[145  66 131 111 161  90 193] : k360
[111 115 116 118 133 109 164] : k719
[127  56 145 130 145 145 189] : k250
[152 112 113  92  89 100 137] : k5
[149 150 120  89 147 136  83] : k30
[149 150 120  89 147 136  56] : k802
[149 150 120  89 147 119 126] : k556
present: [ 89 120] => no
present: [133 118] => no
present: [113 112 152] => no
present: [149 150] => yes

[155 133 133 138 130 150 106 116 148 143 110 148] : k779
[155 133 133 138 130 150 104 142 135 141 120 120] : k933
[ 88  96 131 159 198  53 153 129 112 164 124 190] : k661
[ 88  96  74 159 198  53 153 129 112 164 124 190] : k514
[155 133 133 138 130 150 149 142 135 141 120 120] : k154
present: [143 110 148] => yes
present: [159 198] => yes

[127  91 139 114 160  99  66 110 148 152 165 140 149] -> k231
[108 115  96 131 128 141 128 125 128 151 152 109 118] -> k766
[127  91 139 114  77  99  66 110 148 152 165 140 134] -> k183
[127  91 139 114  77  99  66 110 148 152 165 140 149] -> k901
present: [ 91 139] => yes
present: [141 128 125] => yes
present: [ 99  67 110] => no
present: [160  99] => yes
present: [ 91 139 114  77] => yes

[154  99 121 164 133 100 141 101 146 177 181 175 112 117 177  68 159] : k329
[165 172 110  87 102 143  95 129 180 165  83  86 126 197  86 163 167] : k91
[154  99 121 164 133 100 141 101 146 177 181 175 112 117 177 100 101] : k24
present: [177 100 101] => yes
present: [112 175] => no
present: [102 143  95 129] => yes

[ 48 117 145  74  53  92 181 192 138 204 165 161 189 129  93 166 178 117
  82 114 179  76  48 139 103 153 151  80 119 156 145 167 150]  k877
[135 208  75  62 161 140  75 135 123  80 162  61 136 189 144  98 114 201
 162  63 205  98 119 104 115 193 170  55 186  84 110 164  98]  k93
[ 72 181 154  53 152 181 190 149 197  54 141 155 131 189 118 136 154 193
  88  48 177  81  57 161  93 123 201  94 152 189 122  82  55]  k997
[187  82 110 196 166 209 167 109 194 133 158 188  60 148 122 124 146  95
 159  95 146 174  87  64 123 149 119 152 159 176 166  74 195]  k275
[145 122 173 149  54 184  91 164  96 144 107 124 129 182 197  97 144 201
 123 169 121 155 117 121 169 174  86  63 103 172 175  73 117]  k321
present: [175  86  63 103 172] => no
present: [138 203] => no
present: [192 138 203 165] => no

[ 65 162 144  86  86 129]  k399
[ 72 104 175 144 143  81]  k929
[ 72 104 175 115 143  81]  k389
[ 65 162 144  86 101 104]  k887
present: [ 65 162] => yes
present: [144 143  81] => yes
present: [ 64 162] => no
present: [144 175 104  72] => no

[168  98 116 150 137 113 170 106 203 145  68 126 174 126 123 145  91 122
 143  87 123  94 140  62 146 164 122 107  99  52 123  46 197 101  97 121
 170 124 118 171 107 125 141 139 153 110 106 113]  k598
[136 130 142 115 124 133  88 150 145  84  72 107  99 151 116 121 154 131
 153  87 106 171 146 194 129  86 162 104 205 145 150 105 152 143 106 115
  83  87 134 150 156  95  98 106 136 106 155 128]  k769
[136 130 142 115 124 133  88 150 145  84  72 107  99 151 116 121 154 131
 153  87 106 171 146 194 129 124  86 178  78 163 110 155  61 126 125 109
 154 143 137  95 123 151 148 125  87 143 110 151]  k511
present: [ 83  87 134] => yes
present: [ 95 137] => no
present: [107  99 150 116] => no

